In the rows, zero is written as 128.
One turn moves each row of this set onto another row. After a few examples, where does it send each row asked below?
Pakos: [140 139 114 162 150 103 131 187 146 136 115 147  98 113 120 144 175 134
 109 104 145 131 110 141 139 115]
Zimid: [131 144 140  92 110 132  86 136  96 156 157 114 107 141 138 144 161  89
 107 145 148 104 155 126 151 114]
Divu: [140 176 171  93 116 127 145 158  90 152 151 147 131 145 131 152 131 132
 101 135 119 116 132 118 151  94]
Bod: [ 99 151 121 155 162 102 131 178 142 161 119 142  99 128 119 154 172 124
 119  91 148 126 121 163 119 122]
muta: [144 166 134  91 113 102  96 138 100 162 166 114 120 149 148 149 159 107
 105 153 147  98 148 129 159 106]
zito: [133 139 117 170 152 109 129 186 151 140 120 142  96 116 113 144 177 137
 111 105 148 131 113 145 135 117]
bonut: [148 151 140  84 103 114  90 140  94 150 151 118 112 139 151 147 157  95
 103 146 143 102 145 124 159 107]
vir: [122 151 122 137 150  86 129 182 137 141 100 152  98 113 132 152 161 116
 113  82 136 126 106 151 131 114]
bobi: [137 142 113 166 155 101 132 187 147 139 120 140  99 116 117 147 175 140
 110 105 147 131 112 143 138 113]
sef: [123 111 133 101 126  99 127 149 138 137 126 115 159 169 135 154 161  96
 114 147 103 137 151 119 165 105]
sis: [116 117 132 110 131 100 131 146 139 149 138 112 164 174 129 155 166 103
 119 154 109 135 157 124 163 107]
Bavam: [129 155 177  93 109 151 136 152  87 143 141 146 120 139 124 148 130 117
 101 129 118 122 139 115 144  99]
Kurab: [122 177 171 108 128 138 147 152  95 165 169 137 134 156 121 153 137 138
 107 142 128 111 140 127 142  98]
teve: [130 157 137  99 119 123  92 135  99 166 172 110 115 151 139 147 167 101
 108 154 152 101 156 133 149 112]
muz: [112 157 175 107 123 162 139 147  92 160 159 137 122 149 113 148 141 123
 107 136 129 121 151 121 134 106]
Tamu: [104 137 124 146 149 109 125 179 138 145 101 146  91 117 120 150 168 111
 117  82 142 132 118 155 120 119]
dubit: [118 162 118 146 160  81 136 179 140 155 116 148 105 123 129 156 167 129
 116  91 143 123 110 160 128 117]
Tamiv: [113 108 133 108 127 105 126 145 140 142 131 114 161 170 129 156 164  96
 119 148 107 139 158 121 162 108]
luf: [135 135 117 165 149 110 130 186 147 137 115 145  94 112 117 143 176 132
 112 105 146 133 113 141 136 115]
vivav: [125 117 133 106 129  90 132 149 138 144 133 115 165 172 135 158 162 103
 115 154 107 134 150 123 167 102]

Kurab goes to muz
sef goes to vivav
Now find these:
Bod goes to Tamu
luf goes to Pakos
muta goes to teve

One turn moves each row of this set onto another row. After a few examples, where does it send each row asked below?
Tunu: [146 118  91 133 154 147 140 123 118 147 145 102 113 137 122 140 122 101
 117 121  97 137 139 114 168 134 144 127 102 119 139 113 118 128 133 148
 139]
Gekos: [127 111 165 141 136 107 132 137 119 133 131 125 122 145 133 108 110 136
 141 122 103 127 167  94 139 135  83  96 145 140 151  97 141 135 101 171
 123]
lisev: [137 149 137 127 145 110 127 143 144 127  96 101 151 116 146 130 118 139
  86  97 125 144 115 126 114 138 132 137 135 121 117 151 101 120  90 126
 115]
Mulu: [ 88 129 108 126 116 123 114 115 140 126 123 125 153 152 117  80 119 115
 120 154 144 119 158 131 124  94 131 160 163 160 121 133 126 135 121 133
 124]
tuki: [117 133 111 103 131 141 107 140 122 105 128 122 142 132 102 102  92 109
 126 141 159 146 128 126 105 117 123 138 168 170 146 147 142 128 112 145
 151]
zekun: [123 119 128 118 139 145 109 126 146 106 140 113 131 135 119  86 106 100
 122 136 137 127 124 137 134 102 132 162 177 167 158 159 130 103 121 133
 109]
nirim: [136 125  94 120 142 155 123 115 118 143 133 131 124 158 142 135 150 108
 141 139 126 132 118 128 179 124 138 146 114 129 146 109 103 157 152 122
 127]
tafek: [155 111 156 141 127 127 108 116 159 150 145 136 121 141 116 106 120  95
 155 118 126 139  92 158 128 117 109 100 111 139 121 134 150 151 110 119
 124]
Lenud: [124 128 146 138 104 146 151 107 101 111 125 130 133 119 128 114 127 150
 135 110 122 127 150 142 108 123  78  94 144 145 145 116 133 155 103 177
 132]
Mise: [139 108  83 140 116 152 116 105 124 140 123 119 121 146 124 160 127  91
 126 152 134 137 107 124 150 138 122 128 119 122 150 104  98 145 138 154
 143]
bize: [124 128 162 120 136 120 149 129 135 123 126 135 130 159 166 118 135 158
 142 115  97 120 154 122 125  99  72 108 148 156 147 113 121 139 117 160
 121]
Mufi: [125 122 122 132 126 151 143 121 165 138 122 126 124 155 138 102 152 136
 137 133 122  94 122 112 134 123 133 156 127 153 100 148 154 169 126 125
 105]
pepi: [137 151 162 103 136 101 120 124 138 135 113 131 135 113 145 149 118 126
 110 120 118 137  93 149 127 140 124 124 103 130 106 143  99 134 115 122
  93]
zita: [123 121 145 144 124 131 142 116 116 117 130 133 134 158 135 104 149 134
 140 106  92 150 153 107 124  90  85  88 138 144 128 121 139 143  98 172
 131]
mag: [119 112 158 128 124 105 128 150  97 135 156 125 113 166 152 162 126 125
 114 141 112 138 118 101 130 126 133 121 123 134 131 135 117 112 154 115
 130]
gazik: [100 127 131 112 126 150  95 115 132 120 129 113 133 138 105  87 108 134
 106 136 139 122 141 132 114 120 149 135 175 171 145 153 142 116 140 130
 115]
Rarem: [117 135 112 109 121 150 116 115 123 113 140 120 130 159 109  90 113 101
 135 150 136 111 140 125 105 109 150 138 158 165 157 153 117 121 157 126
 125]
pimug: [145 156 156 143 129 125 118 142 116 136  99 123 119 110 124 118 100 113
 108 118 146 146 116 141 109 139 113 132 125 110 100 142 102 118  97 121
  87]
Pon: [154 131  91 144 136 140 119 108 130 144 133 118 124 147 134 158 146  97
 119 112 127 116 132 136 174 124 145 123 107 122 143 125 104 119 116 121
 136]
Vobug: [136 130 105 155 140 162 117 113 129 135 138 118 128 157 112 135 143  93
 121 131 125 133 153 113 166 136 146 139 127 125 158 101  90 151 118 160
 121]
zud: [130 127  78 164 139 133 126 120 119 134 138 110 126 152 142 155 137 104
 137 127 129 120 130 116 165 132 144 126 113 114 150 107 132 128 132 142
 137]
keb: [119  99 182 127 116 115 126 112 126 122 113 131 108 136 140 126 128 136
 147 121 102 121 134 111 125  91  85  98 124 145 121 114 141 153 112 170
 136]
Pofik: [132 130 166 131 125 115 138 130 119 134 100 108 116 110 134 133 110 134
  96 111 125 147 127 158 116 137  95 124 117 104 104 140 120 128  95 123
  89]
muril: [145 156 138 123 138 103 148 116 117 144 104 111 134 141 139 116 112 119
  84 127 141 120 134 142 123 123 107 117 144 136  89 161 103 108  82 119
  99]
befik: [166 120 164 142 120 132 110 116 159 133 129 142 100 125 123 119 113  96
 160 112 149 140 100 153 123 136 107 106 139 147 126 143 151 152 116 124
 128]
Fik: [111 115 138  94 125 163 108 115 117  99 118 119 132 146 122  99 116 107
 125 152 150 105 109 132 128 106 113 147 171 166 133 143 153 146 145 134
 137]
Bof: [109 115 148 139 115 125 151 114 123 109 138 139 126 136 131  83 142 143
 155 147 109 144 152 106 122 109  76 107 141 150 120 123 154 136 109 171
 136]
luda: [128 107 137 145 128 141 156 123 128 122 140 133 121 151 126 127 122 170
 145 130 108 137 179 125 120  98  86  93 135 146 140 100 137 134 117 136
 133]
lifun: [120 128 172 156 126 130 153 125 116 105 146 128 126 131 125 117 130 124
 145 118 103 135 171  97 123  87  94 112 132 138 150 130 135 161 110 152
 143]
maki: [146 130  81 166 118 152 146 118 132 142 117 105 111 129 130 133 138 104
 133 132 105 113 142 125 142 127 134 109 126 114 144 108  89 141 141 147
 144]
fuvu: [105 112 114 133 117 125 113 120 145  99 135 131 151 134 105 108 106  96
 118 166 158 138 139 153 119 122 130 126 164 156 129 170 128 112 143 140
 119]
magor: [140 134 149 128 132 104 108 133 143 146  97 124 120 140 129 119 109 111
  98 116 155 150 136 143 143 141 108  95 106 111 108 154 103 114 106 133
 122]
kiluk: [151 141 153 128 123 113 125 104 131 137 109 115 127 113 123 124  99 136
 108 127 141 154 119 114 121 154 107 135 117 124 118 171 113 124  82 128
  87]
rak: [140 113 111 123 132 147 137 124 161 151 133 128 137 139 132  98 149 151
 126 136 119 100 104 115 129 114 142 155 133 153 107 137 136 147 115 126
  86]
legef: [106  96 127  88 137 128 108 133 139 116 135 147 143 134 105 104  89 114
 119 146 146 117 134 143 134 108 141 122 159 171 133 133 150 117 145 139
 135]
fulu: [120 130 155 124 105 156 111 102  76 119 147 107 101 125 141 130 144 132
 107 141 124 143 123 154 121  98 111 135 139 137 112 147 124 140 141 180
 127]
kur: [148 127  89 127 151 143 136 136 132 121 129 120 122 142 133 157 152 112
 125 138 116 116 130 116 128 139 146 122 135 130 154  90 109  97 140 122
 124]
Koze: [151 168 158 127 138 116 136 121 131 136  97 115 134 114 140 120 139 122
  89 124 149 132 122 130 126 133 116 131 129 117  94 141  87 159 108 120
 114]
Tal: [117 125 153 117 126 115 140 137  79 131 144 145 110 157 156 149 124 126
 126 141 117 125 106 119 131 119 140 130 138 120 139 143 112  99 149 109
 125]
Fogom: [110 138 144 123 122 162 121 105  78 134 151 115 115 141 142 125 131 117
 119 137 113 133 130 158 137  89 112 144 150 119 116 146 118 160 129 188
 140]

Tunu goes to kiluk
lisev goes to Gekos
Pon goes to Pofik
Now find these:
Lenud goes to Mulu
muril goes to luda
zita goes to gazik
rak goes to mag
tafek goes to fulu
Fik goes to nirim
legef goes to Mise

